One vector is turned by the same rotation once a step. Each row is the vector after some number of steps, and that number follows the row.
The counts run from 0 to 787.
[ 19.6 -38.2 -20.3  14.5  -0.3  -8.6 -25.4  32.6  26.4 -42.9  -1.2  -2.2
  16.2  -0.6 -12.8 -25.8  13.3 -10.2  -6.8   8.2 -14.6  -6.8   0.3 -16.6
  -8.4  11.2   6.7  35.0   7.9  10.0 -28.9  12.6]
522
[ -6.4  -8.0   7.7   5.0 -36.8 -16.3  18.3  -6.9 -21.1 -41.8 -24.8  12.3
   5.6  27.5 -12.4   0.9  -8.6 -14.8  -0.6   2.1  -8.0  -9.2  -1.0  12.9
 -16.1   9.2   8.9  27.5   1.0   0.7 -30.6 -17.9]
13
[ 25.7  -2.2 -19.8  -1.2  22.9  31.1  -7.5 -23.5  24.7  -4.6  13.3  35.2
  11.6 -15.8 -19.8  16.8 -11.1  13.7   8.0  16.8   5.4   1.1   8.0  -0.3
   1.8  20.1  -0.9  32.7  24.4  23.5  11.3   2.3]
546
[-10.4 -23.0   2.8 -24.0  -8.8   3.9  18.3  11.5  -3.9 -39.9 -26.7 -11.3
   0.8  11.2   4.7  31.5  10.9  -4.4  -6.7  -3.3 -31.8   8.2  -7.3  15.8
 -11.2 -19.1  -0.8   7.3   8.4  41.5 -10.5  17.9]
182
[-10.1 -23.2   2.5 -27.1 -14.9  36.8 -13.6  19.0 -15.4 -12.4 -13.0   5.5
  14.8  25.5   4.8  26.1 -17.8 -18.4 -14.5   2.7  11.8  -5.5 -23.9 -32.3
  -7.4 -12.8   7.5  26.5 -27.7   6.5  -5.5   1.0]
99
[  4.8   4.7   4.5 -14.5 -13.0  25.7   2.4 -16.4  16.0 -28.8 -10.1  31.8
  33.5 -11.4  -6.4   3.9 -10.3   9.8  14.2  -0.6 -28.3  -0.9  -5.7 -28.2
 -25.5 -11.1  12.2  35.3 -11.9  20.0 -13.2  -2.3]
603
[ -4.0 -17.6 -27.2   9.7  12.8   0.4   0.4   0.6 -18.8 -10.1 -10.5   6.6
   2.7   3.4 -23.8  -4.3   2.2 -50.9 -17.4 -13.4  -9.9  23.3  -7.4  -0.9
   3.6 -11.1  -2.2   1.0  25.5 -18.1 -46.1  24.1]
188
[ -0.7 -15.4   3.4 -13.5  -0.6  24.5   8.0  -4.4  -7.6   0.2  -0.5  13.5
   1.0  -5.9  15.4   9.0 -10.3 -34.4   1.4  14.6  13.1 -17.7 -26.5  -9.4
 -19.8 -25.2  -4.0  14.7  35.6  27.8 -16.8  48.5]
570
[ 10.9  11.6  -7.6 -23.2   9.3  10.5   2.0 -20.9   0.5   1.9  -5.0  45.6
   1.8  10.9 -10.8  -5.4 -19.0  -4.7  20.2  25.7 -13.0  -3.1  -8.1 -24.1
  12.9 -20.1  -3.4  21.8 -28.6  17.6  34.2  18.4]
419
[ 22.1 -17.4  14.5  -6.7 -25.2   9.2  14.9   6.1   7.9 -26.6 -37.6  21.6
   1.0   9.4 -17.9   0.1 -31.9  21.7   3.8  11.8  -1.6  -5.4  15.9  -9.7
 -18.2   5.8  -3.3  49.1 -12.8   5.5  11.0 -14.1]
342
[ 17.6  -5.6 -41.0  10.4  -1.3  15.3  16.5 -13.6 -14.4 -27.1   4.5   4.8
  -4.0  -5.0 -24.7  27.7 -19.3 -33.4   0.1  -4.7   2.8 -17.0 -40.7 -22.6
 -18.7  21.3  15.9  10.2   8.6  -3.9  -0.5  13.0]
21
[ -1.6 -21.4   5.7  -0.1  35.4   8.2 -10.1  -3.4  -0.1  -6.4  10.5  28.1
  -2.3   0.1  -6.1  -9.9  13.0 -41.1  28.4 -13.3  -8.4  13.5  16.2 -21.0
  28.1 -33.0  -3.8  18.4 -31.5  23.4  -9.7  12.9]
555
[  4.2 -24.6   4.7 -21.8  -0.7  -3.1  20.4  11.3  -2.8  -9.2 -23.9 -17.1
   9.3  -4.0  -2.0  -7.0  -0.3 -20.5  -9.6   6.3  -2.9 -32.2  26.8 -41.3
   8.0 -30.3  -2.7  28.8   7.1   5.4   4.8   7.5]
7
[ 36.8  -9.0  -9.6  20.5  13.9 -25.9   9.4  -2.5  -1.8 -30.1 -12.6  19.8
 -19.5  24.9  22.0  18.8 -16.8  13.8  -7.3  21.7  -2.8   7.0  -2.3  12.3
 -17.7  34.3 -12.4  23.2  14.5  14.8 -17.1  10.6]
69
[ 20.3  -9.0  29.6  -1.0  12.8 -20.0  20.0 -30.9  13.7 -43.1  11.9   3.4
  -1.7  -2.8  -8.4   1.2 -11.3  -4.2 -24.7   0.5   9.8   2.6 -22.9  -0.2
  -9.2 -22.1 -10.4  29.5  28.4  15.0 -21.2  22.4]
697
[ 12.6 -42.7   2.2  11.9   2.8  -6.8 -34.4   1.1 -17.5  -3.2 -26.6  34.7
  20.0  -4.0  -3.0   5.8 -26.8   5.5 -21.5   3.4  -3.0  -6.6 -30.7 -18.2
 -15.7  -4.9  -9.2   4.3   6.2  -2.6 -15.5  16.3]
192
[ -8.2 -29.9 -10.3 -18.0  30.6   9.9 -14.0   3.4  -1.4 -33.2 -15.9  -7.4
  34.7  48.7 -11.7   7.6  13.8   5.3 -16.9  13.2 -22.8  18.1   9.9 -12.1
  -1.1  -5.9 -18.4   1.0  -1.7  -5.3 -25.0 -17.8]
358
[  5.6 -28.4  -3.1   4.9  31.9  -7.7   5.3   3.9  -9.2  -0.5  22.3   8.2
 -14.0  15.2 -13.9  29.3  17.4 -24.8 -11.0  21.7 -32.9  -4.5 -16.8 -24.8
  13.5 -18.8  23.3  19.8 -15.6   9.3  26.4   7.6]
498
[  9.7   2.5  -1.4 -32.9  18.2  13.9   4.3   0.8  -0.5  -3.7  -0.5  19.5
  -3.6  45.9  31.5  29.1  -8.1   7.9 -19.0  40.5  -4.6  17.2   8.5   2.6
   8.5  -2.7 -28.1  14.1  14.2  12.7 -19.8  11.8]
620
[ 12.4  -5.7 -12.3  28.2  24.1  29.6  24.7   1.7   6.2 -10.5 -12.0  14.6
   4.0 -22.3 -28.1  18.5   0.6 -32.0  14.2 -12.6  -4.3  30.1  12.0 -16.0
   1.2 -15.9  26.2  31.2  11.0  17.6  10.2  14.3]
682
[  3.7 -14.7  12.9  -5.0  13.0   5.8  23.6   6.9 -10.6 -53.0   0.4  -4.2
   2.0  33.8  -1.3  23.5   8.3  -8.7 -12.8 -22.5   1.1  22.5 -10.8  -2.0
   1.7  11.1   1.8  10.1 -21.6  -5.9 -32.8 -13.4]
482
[ 21.6 -15.4  -0.5  21.5 -12.4 -18.0 -10.6  -7.1 -32.9   2.8 -24.2  40.6
  12.8   5.0  10.2  -1.0 -39.8   4.4  -9.9  18.3   2.2 -16.7 -20.8  -7.4
  -7.4   6.8  -4.5  26.0  22.5   6.6 -17.6   7.2]
67
[ 35.5 -11.4 -24.2  -4.7   9.3   4.6  11.3 -18.0   6.5   2.8 -10.2  20.3
  -0.9 -29.4  12.1  -6.1 -11.9 -39.5   7.9  -6.4  -5.6  25.4  -2.9 -30.0
  -8.1  18.4 -12.6   8.6 -13.3 -29.0 -14.1  24.7]
462
[ 28.9 -15.6  -1.9  14.3   2.4  -6.3  23.7  -2.2  18.5 -29.6 -12.4 -14.5
 -23.1 -18.1  -2.9  25.5  -1.7 -33.5  11.0   2.7   8.4  18.2   9.0  10.3
 -10.3  15.0 -12.8  12.4   0.2  23.4 -11.0  36.2]
514
[  6.0  13.6 -14.8  30.1  44.8  -7.2 -10.4 -17.1   1.2  -9.5   0.0   2.4
  19.9  23.0  -5.6  27.6 -15.9  -6.6   4.5  29.8  -0.1   3.4  -3.5 -28.6
   3.6 -15.5  -1.0  17.0   3.4  35.4  -5.2   0.0]
362
[ -8.2  -9.0   5.7 -15.7   1.1  18.7  24.2  -9.3 -19.9 -11.8   2.8  36.0
  -8.4  32.0 -14.2  44.8   9.3   4.0   5.8  17.2  -8.9  -5.4  33.6  28.7
   7.5  14.4  12.4  25.0  -0.2  15.5  10.2 -13.3]
675
[ 13.9  -0.1  -5.5  -8.0 -19.2  18.6   8.9 -11.1  23.1 -25.8 -27.1  15.9
  15.2  -7.3 -25.9   7.5 -21.6  18.9  17.0   9.4  -6.3   4.4   4.7 -19.3
 -48.4   6.0   6.7  27.9  -3.3   5.4   6.4   8.1]
217
[ -9.3 -17.5   9.8 -13.2   8.0  17.5  -3.1 -14.9 -31.5 -10.6 -15.3  -3.0
  22.1  26.5 -23.2  23.4 -15.9 -30.0 -10.2   1.8  10.1  -6.6  -3.3 -46.2
  -7.8 -30.4  -6.6  -0.7 -31.3  -4.9 -19.3  -0.1]
610
[ 14.5 -10.7  -4.3   7.3 -12.9 -17.7  -9.1  -3.6  10.6 -17.0  -6.8  23.5
  12.8  -2.9  -4.8 -25.7 -26.1 -23.3 -10.8   0.5  30.6 -17.8  -9.2 -25.3
   6.5  -6.6  -4.1  48.0   2.4   3.7 -28.0   9.1]
395
[ 14.2 -16.8   7.1 -18.9  -9.7  -7.7  14.3   2.1   8.0 -15.0 -30.5 -26.1
   5.3  17.7  -7.2 -33.0 -20.1 -29.0  -6.3  16.1   9.2 -12.2  12.4 -37.3
 -12.8 -17.4 -12.9  33.5   3.9 -13.5   0.6  11.2]
393
[  0.8   7.0 -23.2  32.1  43.9  -8.8  -8.2 -24.8 -12.3 -13.9   3.8  19.8
   2.3  17.8 -24.5  19.7 -18.9 -13.2   1.4  17.7  15.1  -4.9 -11.0  -0.5
  27.4  -5.0 -14.0   5.4   3.9  36.3  -8.8  21.0]
363
[  2.0 -31.8  -4.1  -3.4   5.5 -13.1 -15.6   9.8 -11.6   4.4 -16.6   9.3
  26.4  12.5   7.1  11.0  11.6   0.6 -30.1  32.9 -33.3 -14.8   3.5 -30.7
 -15.0  -8.5   3.3  22.9  30.3 -10.2 -12.5  -8.8]
577
[  3.7  -4.7  -9.6 -12.3 -15.7  -8.7  11.7  -6.1 -11.1 -27.6 -33.1  -9.0
  13.7  20.1  -2.5  43.6 -16.2  -1.5 -18.8  24.7   4.2  -3.3  27.6  -5.7
 -25.0  10.6 -20.2  18.2   8.8   1.9 -39.7  -3.2]
15
[ -1.4 -37.0  -4.8 -22.5   0.6  -5.1  -0.2  10.0  -5.8  -7.0 -20.0  -0.1
  25.1   9.5  -1.1  -1.8   9.3  -8.3 -24.1  18.5 -50.4   6.5 -12.8 -23.6
 -13.2 -12.1   4.8  17.2  31.4 -20.7  -4.1  -7.3]
576
[-21.8 -16.6  -3.4 -21.0  -7.3  21.8  -8.1  10.2 -10.0 -21.1  12.2  13.0
  -2.6  18.1 -47.0  18.3   6.7 -32.1 -12.7  10.2   0.2 -26.6   1.3 -33.7
  -0.3 -14.2   6.0   9.4 -32.9  -0.7 -16.1  17.8]
223
[ 18.0 -53.1   8.6 -25.1  -1.0   7.6  -1.7 -12.2  -8.0   3.7 -37.8  31.7
   3.3 -11.1  27.1  24.5 -12.3 -15.2   3.6  -0.4   0.3   2.6 -21.8  12.2
   8.8   3.5  -4.4  10.4  -2.4  21.8  28.8   6.3]
376
[  4.9  -2.1  29.1 -10.6  -1.1 -11.9   8.2 -35.2   2.1 -22.5  -0.7  19.9
   7.1  -6.3  -1.0   5.0 -27.9 -16.6 -16.0  -3.2  10.7 -14.0 -30.4 -10.3
  -2.7 -36.6  -6.6  19.8  21.1  15.6 -16.3  31.2]
696
[ -2.7 -36.4 -11.2 -21.4   3.2  -2.3  -1.7  -3.7 -12.3 -13.2 -13.7  15.6
   8.6  13.8  -5.5 -15.8  16.9 -33.6 -29.5  -1.1 -38.2  16.7 -21.4   2.6
 -10.3  -1.7   5.3   5.9  21.5 -32.2 -20.4   1.2]
575
[  8.3 -25.1  20.8  24.2 -24.8 -10.8  16.4   3.8 -20.9 -37.1 -18.9   1.4
 -12.5   7.3   7.4  12.2   3.3 -30.9  12.2 -10.0  11.2  -2.3   1.1  -3.3
 -25.3  11.6  20.5  29.0 -25.4  20.1 -28.1   3.9]
263
[ 18.4 -17.7  -6.6 -26.9   2.2 -25.2  13.0   3.3 -10.2  -8.6 -17.8  13.1
   8.7  28.1  21.0 -21.7  -5.7  -6.3 -26.2  17.8 -35.2  -0.6 -13.9  -8.7
  13.4  -9.1  -7.1  39.3  21.0 -14.1  -2.4 -14.0]
451
[ -8.6   9.3   3.3   5.0   5.7 -12.9   9.4  -2.0 -21.6 -15.9  12.5  23.0
 -13.0  21.8 -12.1 -13.7  -8.1 -36.8 -13.7  -4.7 -13.6  19.6  -8.0   1.2
   5.4 -26.6  -6.1  21.3  11.8 -11.9 -53.3  23.9]
313
